(in the rows, 128 means zero)
Rows swapped in pairs by one turn or mirror: which row each one swaps with:
The rows were stretched afterwards, more along some directions than others.
Z_600: [134 136  98 125  88 141 142 139 126 115  83 123 117 148 133 143]
Z_847: [148 123 140 119 164 121 120 130 133 102 123 120 140 146 145 128]
Z_986: [ 97 131 137 147 146 128 128 105 164 164 139 137 138  97 137 148]
Z_937: [ 77 138 106 126 135 134 128 108 113 154 154 116 139 103 119 105]
Z_129: [ 91 126 134 110 112 146 113 103 144 123 130 103 145 123 126 133]
Z_291: [141 140 107 114 123 147 124 156 119 164 142 143  91 122 138 134]
Z_657: [102 141 145 103 171 138 111  95 127 132 148 112 161 137 133 111]
Z_214: [137 143 121  78 138 122 121 111  74 101 159 123 100 160 110 126]
Z_263: [157 115  84 117 163 119 139 144 120  99 119 137 116 134 148 153]
Z_196: [150 127 112 134 142 112 136 132 109 129 148 143  98 112 143 134]
Z_949: [120 130  98 113 106  99 143 137 107 120 127 124 110 135 111 134]
Z_490: [157 110  90 103 173 107 135 141 116  88 125 129 116 144 145 143]
Z_748: [140 114  76 108 148 134 135 122 113 113 123 141 128 143 147 137]
Z_68: [142 128 148 138 120 153 132 137 124 134 138 130 102 109 133 122]
Z_979: [109 151 131 120 141 124 145 126 111 149 106 107 128 128 112 136]
Z_63: [128 122 135 146  87 152 140 148 159 141 131 146 135 118 122 147]
Z_347: [ 85 138 139 104 163 129 119  87 107 151 160 112 154 119 112  98]
Z_834: [126 146 132 129 116 144 141 134  94 134 119 111 104 123 118 115]
Z_839: [154 126 130 105 179 112 122 130 115 102 126 119 129 153 141 131]
Z_481: [134 135 103 101 149 137 120  98 123 108 122 133 157 180 143 129]
Z_430: [116 141 110 128 123 121 122 103  95 137 150 119 121 123 134 108]
Z_508: [135 114 102 113 158 122 121 115 167 105 129 141 127 146 158 161]
Z_587: [112 162 120 113 144 127 150 118  95 149 110 111 121 133 114 135]
Z_869: [ 77  90 128 146 142 119  92 120 167 142 135 103 172 118 120  93]
Z_381: [120 145 102 121 114 124 132  91  91 128 141 118 124 137 139 117]
Z_59: [ 72 119 120 118 124 152 101 102 150 146 144 109 174 136 136  96]
Z_140: [133 135 112 125  93 165 127 145 116 140 133 134  98 141 138 119]
Z_563: [142 121 128 120 104 149 123 151 119 157 132 135  98 137 123 115]
Z_634: [138 146 115 137  63 164 146 145 136 137  93 131 128 139 137 145]
Z_336: [131 140 110  97 146 128 121 106 134 105 133 129 156 172 136 134]
Z_562: [110 130 127 124 134 115 145 139 137 133 117 125 128 124 105 150]
Z_190: [ 90 102 130 111 140 132  97 110 147 154 146 110 172 134 125  88]
Z_744: [109 147 151 142 121 156 113 100 168 165 141 142 130 113 151 150]
Z_791: [116 128 125 136 131 124 141 143 146 135 120 133 136 119 112 156]
Z_20: [125 148 152 130 110 154 118 100 160 152 135 148 126 132 154 159]
Z_823: [112 154 118 119 141 124 149 117  94 139 110 103 121 129 115 127]
Z_913: [144 133 148 107 170 120 118 123 129 111 130 124 137 149 140 133]
Z_735: [128 116 134 149 128 154 117 140 160 130 145 142 114 107 149 132]
Z_76: [ 86 134 103 117 137 130 130 107 109 148 161 123 134 109 121 110]
Z_569: [127 111 130 150 120 154 122 138 163 129 144 145 112 105 149 138]
Z_522: [135 115  76 119 143 129 140 117 119 110 121 139 127 131 147 136]
Z_341: [131 127 136 142 100 144 140 141 159 138 138 153 131 115 123 150]

Z_600 swaps with Z_336
Z_140 swaps with Z_59
Z_657 swaps with Z_834

Rows swapped in pairs by one turn or mirror: which row each one swaps with:
The rows were stretched afterwards, more along some directions than others.
Z_356: [129  92 134 129 140 126 116 118 151 179 149 148 148 116 115 102 138 133
  76 138 131 111 153 141 137 109 108 125 127 112]
Z_698: [125 118 117 104 164 111 126 118 155 168 130 158 124 134 108 116 113 150
 115 122 145  96 129 130 130 105 102 110 104 119]
Z_570: [129 123 136 107 142 121 128 135 143 137 115 135 135 137 121 106  98 130
 163 136 125 129 130 132  98 107 108 107 145 140]
Z_95: [152 131 122 105 135 150 118 107 149 140 158 143 144 136  76 107 118 134
 137 119  98 144 147 107 119 102  91 135 123 112]
Z_505: [136 111 101 135 156 120 126 112 110 159 143 137 158 134 112 111 127 149
 128 137 133  97 178 109 118 100  88 115 113 127]
Z_78: [116  88 119 117 135 131 122 109 159 161 119 160 122 112 111 106 105 152
 131 129 107 102 147 156 103 104 103 137 106 135]
Z_370: [158 127 120 124 136 152 154 143 121 127 139 116 129 126 102  86 132 157
 160 134 101  90 151 129 121 121  89 100 128 110]
Z_16: [145  89 115  98 133 131 112 118 142 138 142 137 122 129 108 117 135 142
 133 101 112 123 166 120 116 135 106 114 132 137]
Z_510: [146 119 141 113 163 131 141 113 147 133 161 154 127 140 112 108 119 154
 131 131 130 116 141 140  64 110  89 115 148 121]
Z_704: [137 109 115 155 142 110 143  99 134 169 156 140 128 114 117 108 108 141
 101 124 148 121 144 129 154 120 104 153 108 113]
Z_424: [143 124 134  98 141 136  91 154 135 133 125 145 129 135 133 121 142 122
 121 138 108  84 153 113 104 133 103  68 139 137]
Z_306: [116 136 106 111 145 163  84 106 151 137 158 178 135 135 101 108 114 135
 167 119  88 105 131 124  84 108 109 102 118 131]
Z_957: [133 122 130 115 114 133 104 103 137 138 114 108 154 114 100 130 135 129
 136 131 162 115 132 120 148 110 114 155 125 107]
Z_973: [126 133 147 118 143 100 119 109 141 157 152 144 126 147  97 115 113 137
 123 134 142 161 126 114 113 112 112 124 130 133]
Z_387: [125 119 128  99 119 127 108  88 123 146 119 115 170 127  99 126 120 134
 134 128 171 118 135 110 143 108 117 147 130 114]
Z_802: [137 127 109 128 137 135 130 108 108 134 155 148 140 133 129 132 133 125
 107 136 123 126 156 131 125  92 113 110 127 124]
Z_544: [122 101 128 104 153 137  92 101 152 139 127 172 157 142 112 102 115 127
 128 129  99 121 145 152  74  79 105  86 151 121]
Z_904: [149 101 133  65 138 112 119 122 160 161 127 159 146 128  97 119 106 168
 130 136 139 104 123 107 128  99  93 120 120 137]
Z_423: [128 125 135 140 129 148 137 106 124 137 141 117 116 113 134 126 144 129
 144 127 123 122 130 104 123 145 120 119 109 116]
Z_34: [135 122 115 141 127 123 146 122 118 115 141 111 116 113 143 141 168 125
 141 135 126 110 157 139 123 136 116  99 133 123]
Z_731: [142 124 128 149 122 139 165 111 173 153 136 112 134  86  90 128 132 145
 159 119 124 136 129 124 114 123 120 153 112 100]
Z_688: [158 129 131 139 133 136 138 121 145 148 141 142  97 129 137 132 107 167
 143 123 142 113 121 140 113 143 142 146 117 127]
Z_717: [129 130 104 135 144 131 118  88 138 147 141 161 131 127 111 112 127 134
 148 116  97 105 123 120 103 122 129 118 123 102]
Z_41: [133 130 133  97 109 136 108  98 141 143 128 132 156 118  98 124 132 132
 152 125 167 127 131 117 143 104 120 156 122 100]
Z_329: [153 109 147 103 140 159 122 141 135 146 125 152 130 143 109  94 141 141
 100 142  89 107 139 103 117 133  97 121 103 119]
Z_649: [145 118 113 127 143 115 122 122 111 173 133 152 149 135 106 104 104 151
 135 152 135  86 167 118 135 105  92 118  91 129]
Z_578: [131 112 116 128 137 138 113  84 117 122 137 154 145 136 134 106 115 134
 159 133  80 110 148 143  96 113 117  95 117 114]
Z_229: [141 128 141 124 145 131 160 135 107 126 120 113 129 134 130 112 154 138
 116 148 142 107 158 143 114 130 110  98 129 106]
Z_322: [163 116 149 100 142 114 126 108 139 147 145 149 108 149 146 136 163 167
 111 126 174  86 125 126 108 153  96 119 150 136]
Z_337: [144 113 125 113 134 158 165 132 130 130 156 108 130 133 117 106 122 140
 134 114 129 119 133 121 121 125 128 149 100 107]
Z_821: [122 113 105 122 127 125 122 112 112 136 130 146 152 128 137 126 138 128
  98 129 139  97 126 136 117 126 119 143 123 118]
Z_70: [121 104 104 110 147 131 110  95 141 133 139 151 164 109 108 116 113 113
 136 140 114 118 162 122 105  90 103 103 141 114]
Z_366: [114 130 130 106 120 121 103  90 152 157 125 114 172 110  90 128 127 128
 142 132 159 130 126 102 146 106 116 153 110 120]
Z_168: [136 127 115 137 149 108 129 109 107 164 137 134 167 141 108  95 113 142
 121 163 122 100 165 120 133 103  96 118  98 129]
Z_762: [140 106 141 126 141 108 136 120 145 143 142 122 152 130 109  96 142 126
 123 131 133 116 149 113 102 132 106 113 153 127]
Z_880: [131 112 143 109 137 111 116 101 171 141 129 145 147 135 103 123 119 146
 121 134 146 138 140 142 132 111 110 116 116 120]
Z_133: [152 114 121 120 135 108 121 101 120 131 144 135 175 162  95 131 121 142
 102 150 135 123 136 112 114 147 114 117 134 139]
Z_703: [144 116 142 103 146 139 129 102 148 144 162 134 162 122 109 124 125 144
 148 151 131  71 123 134  89 121  86 110 114 112]
Z_936: [143 136 129 106 105 148 106  95 150 141 124 106 146 104  86 137 132 141
 156 133 157 124 139 105 141 114 122 151 113 107]
Z_593: [150 130 126 135 143 134 144 126 143 172 136 128 120 116 107 120 127 146
 126 126 161 117 120 126 154 111 111 125 118 118]
Z_905: [143 100 138 104 149 125 135 137 127 136 132 125 122 123 150 122 139 143
 108 149 155  58 150 147 110 128 111  96 121 129]
Z_389: [161 113 122  99 144 163 153 117 125 115 122 134 135 126 102  92 141 147
 137 144  75  92 161 124  82 123  86 111 124 105]
Z_857: [150 118 146 133 138 129 127 135 140 138 127 132 128 121 108 108 108 126
 107 140 124 123 134 144 106 113 117 120 146 116]
Z_754: [142 122 131 120 116 132 123 120 142 124 147 145 127 136 109 120 132 167
 121 128 151  98 129 148 127 137 122 129 129 133]
Z_349: [144 122 131  93 144 131 102 102 118 135 142 146 138 139 103 127  98 133
 155 138 107 126 131 107  79 110 124  94 132 131]
Z_860: [171 107 114 113 154 139 156 139 151 171 120 123 130 116  93 106 143 165
 101 139 133  92 150 119 138 125  80 150 110  93]
Z_482: [131 122 139  93 144 113 114 136 148 151 142 150 132 134 126 116 124 135
 134 134 146 109 127 135 107 130 100 115 120 166]
Z_380: [163 111 134 106 112 108 143  95 165 153 145 130 131 128 109 127 117 170
 143 120 162 132 116 129 110 145 112 157 125 135]
Z_340: [120  78 137  92 150 109  92 101 148 154 107 162 152 141  99 117 113 134
 113 157 126 116 158 107  99 119  94  85 139 168]
Z_461: [153 124 123 110 136 151 125 141 135 146 138 129 123 103 135 118 150 125
 142 124 117 119 144 124 116 128 130 111 133 127]
Z_14: [125 115 111 125 149 118 114  97 115 162 131 151 168 136 105  97 124 149
 125 147 121  98 173 105 116  98  89 113 112 133]
Z_332: [159 144 148 142 146 148 137 110 174 147 156 137 116 128 107 127 126 166
 140 127 135 102 110 153 106 125 106 133  98  93]
Z_882: [137 118 112 123 111 136 120 139 150 143 126 130 119 106 133 120 125 135
 125 138 110 121 152 144 125 124 133 117 112 123]
Z_313: [120 115 110 134 131  98 111  99 109 169 136 140 164 140 102 104 105 138
 126 140 140 123 169 103 129 103  95 119 114 154]
Z_62: [143 104 156 112 139 131 136 141 152 151 106 149 139 150 105  91 140 129
  97 174 117  97 141 135 109 118  93 101 101 127]
Z_878: [160 101 146  82 137 170 145 118 142 132 134 146 138 141 124 119 154 143
 121 130 135 100 131 120  86 121 119 112 108 103]
Z_433: [138 101 132 116 163 123 123 108 155 153 125 147 140 145 123 118 115 162
  86 143 127 131 145 116 102 118  96 134 129 144]
Z_506: [128 126 109 147 145 116 122 107 108 166 131 132 157 137 102 103 111 146
 127 157 124  92 169 112 135 115  94 121 102 126]
Z_614: [135 120 135 130 133 132 124 104 122 121 108 110 155 127 137 128 116 122
 121 147 115 131 116 113 104 123 120 127 141 132]
Z_581: [134 115 109 106 145 160 138 130  90 125 133 114 126 141 143 101 152 133
 106 135 109 107 155 138 141 117 101 112 121  94]
Z_310: [167 132 115 148 127 148 165 157 114 129 147 104 120 133 135 124 146 120
 134 139 127 117 158 129 134 123 135 112 103 108]
Z_174: [151  98 123  79 132 143 130 123 131 125 139 137 134 157 123 112 135 129
 139 120 142 125 151 135 106 104 115 122 134 128]
Z_959: [127 125 132  85 121 130 103  92 133 136 128 121 182 128 100 120 121 126
 133 128 157 129 133 115 135  97 125 142 123 114]
Z_438: [147 104 154  81 148 130 139 121 125 129 116 151 152 149 130 130 156 144
 101 167 146  95 129 116  97 119  91  99 131 136]
Z_969: [141  96 117 136 143 117 167 133 111 136 117 115 154 135 120 102 127 121
 111 169 121 113 160 134 119 106 119 108 135 130]
Z_282: [133 130 142 104 114 127 106 100 144 146 109 113 165 114  90 124 126 138
 132 140 167 108 126 110 151 110 111 149 109 116]
Z_221: [124 109 104 129 147 115 113  96 110 177 131 139 165 124 113 110 112 143
 128 145 123  96 161 105 130 102 103 122  98 138]
Z_180: [143 143 122 143 117 129 132 111 141 149 162 156 116 117 123 119 132 163
 141 130 104 108 111 115 133 133 125 148  97 111]
Z_113: [132 109 140 122 125 106 148 127 138 137 118 140 142 135 108 110 138 135
  62 138 149 133 147 136 134 125 112 135 126 134]
Z_732: [138 104 147  89 137 121 103 110 126 126 110 152 150 162  93  94 111 141
 126 143 115 104 146 138  84 140 102 109 137 141]

Z_366 swaps with Z_221
Z_593 swaps with Z_306
Z_14 swaps with Z_282
Z_882 swaps with Z_380
Z_433 swaps with Z_614
Z_482 swaps with Z_461
Z_649 swaps with Z_41
Z_703 swaps with Z_356
Z_973 swaps with Z_349
Z_578 swaps with Z_880

